50 stands for zero in the data rows.
Some points, one per row:
[26 57 20 41 52 41 67 62 44 33 44 02 17 84 52 45]
[50 55 69 44 45 51 32 53 30 79 61 54 68 27 64 50]
[32 62 50 48 50 43 43 63 38 50 52 49 88 66 51 33]
[63 53 58 31 22 48 08 00 65 77 53 80 65 23 52 72]
[84 17 75 32 75 71 53 99 44 44 64 83 41 24 40 40]
[41 26 52 73 82 61 97 99 37 00 48 57 18 64 57 34]
[26 45 59 64 58 53 65 98 35 12 50 75 48 73 59 31]
[20 57 51 79 41 43 60 35 53 59 36 35 65 52 61 44]
[61 29 52 31 55 61 40 60 51 53 54 56 18 24 53 54]
[69 40 61 10 49 62 40 61 36 55 65 35 00 37 62 64]
[42 84 39 63 35 38 56 30 40 48 48 27 45 83 57 64]
[33 65 43 43 40 44 48 46 45 45 46 37 56 68 52 44]
[45 46 64 57 62 52 62 97 35 51 54 59 67 50 47 26]
[76 36 39 35 60 56 59 57 52 39 56 37 00 42 46 68]
[25 32 44 72 53 50 47 52 69 37 36 77 66 39 50 29]
[99 40 54 14 50 58 35 24 52 75 68 38 05 17 47 82]
[35 58 57 61 48 50 54 59 50 43 47 65 87 68 48 35]
[24 48 53 82 49 42 66 56 51 38 38 50 49 58 59 46]
[86 43 39 19 65 63 56 61 44 56 61 19 05 44 38 63]
[67 53 64 31 45 55 29 42 45 66 60 53 59 45 50 54]
[20 67 29 62 42 41 62 51 46 26 41 32 24 81 58 50]
[41 54 55 29 48 44 36 86 30 40 55 50 58 64 55 39]
[69 49 44 08 40 49 19 23 57 72 54 48 53 34 38 57]
[48 48 45 45 48 48 50 44 53 47 48 44 35 49 50 53]
Then 12 other points, each followed by its number:
[48 57 86 62 35 46 33 44 43 72 51 85 95 40 55 51] 0
[50 34 45 52 45 49 45 37 70 39 41 68 33 45 41 58] 1
[56 58 32 54 56 42 58 24 60 62 44 21 53 48 44 56] 2
[43 59 55 62 47 44 54 46 47 48 48 47 53 57 58 51] 3
[46 68 50 48 26 34 22 00 65 90 40 47 99 36 47 54] 4
[59 40 58 61 62 59 66 75 43 36 54 64 37 51 52 52] 5
[65 52 27 42 61 49 63 32 65 65 42 10 38 47 31 56] 6
[52 48 41 62 47 47 47 26 71 58 39 59 76 43 38 50] 7
[83 44 51 13 57 61 41 71 41 39 71 50 15 49 51 57] 8
[72 50 66 58 62 60 64 74 32 67 67 46 24 32 61 55] 9
[37 57 50 55 42 45 39 30 61 57 41 68 94 54 39 39] 10
[48 61 51 49 44 48 44 23 52 71 47 37 57 38 56 55] 11
Which of these numbered points is nearest to each point below, ignoring the 3 directions in which the first points spread most? Its number follows each.
[48 36 63 29 59 56 40 94 36 46 61 64 67 46 49 33] > 8
[39 57 51 59 44 50 54 44 45 59 48 32 49 39 64 52] > 11
[76 34 55 44 61 59 50 39 65 73 54 54 53 17 41 54] > 2
[53 49 39 61 54 50 51 37 68 56 41 59 85 54 29 46] > 7
[54 65 55 61 47 46 62 52 37 46 59 30 34 63 66 63] > 0
[62 62 43 53 48 47 47 14 62 77 52 26 59 39 49 61] > 2
[39 55 60 44 52 52 47 80 31 42 56 55 65 59 61 38] > 8
[73 43 75 26 51 62 25 57 44 63 66 81 82 44 41 43] > 8
[68 43 65 48 48 56 54 55 44 57 59 47 14 32 63 71] > 0
[47 36 34 43 60 44 47 51 65 64 43 34 74 40 27 34] > 6
[56 51 52 29 39 51 27 18 62 74 48 62 88 47 32 46] > 10
[49 38 79 79 66 60 75 99 29 17 62 87 47 59 66 39] > 0
[42 48 49 54 52 54 44 50 58 47 42 71 83 53 37 38] > 10
[08 72 34 77 38 35 54 33 56 49 29 39 93 70 52 33] > 4
[60 49 65 46 49 55 44 45 46 63 56 57 45 29 59 58] > 3
[29 59 32 44 44 43 45 33 54 42 41 41 55 71 42 41] > 10
[31 32 46 66 51 52 51 61 62 34 40 75 58 55 41 39] > 1
[34 41 45 55 56 48 46 60 55 52 45 54 70 42 49 32] > 4
[15 64 17 67 47 36 67 42 63 23 31 27 60 96 34 38] > 10
[69 48 82 62 64 68 68 99 23 52 69 70 39 40 64 46] > 9
[51 71 36 38 38 40 38 10 55 71 48 09 54 61 47 59] > 4
[33 73 32 65 51 44 59 48 58 19 39 68 98 99 25 36] > 10
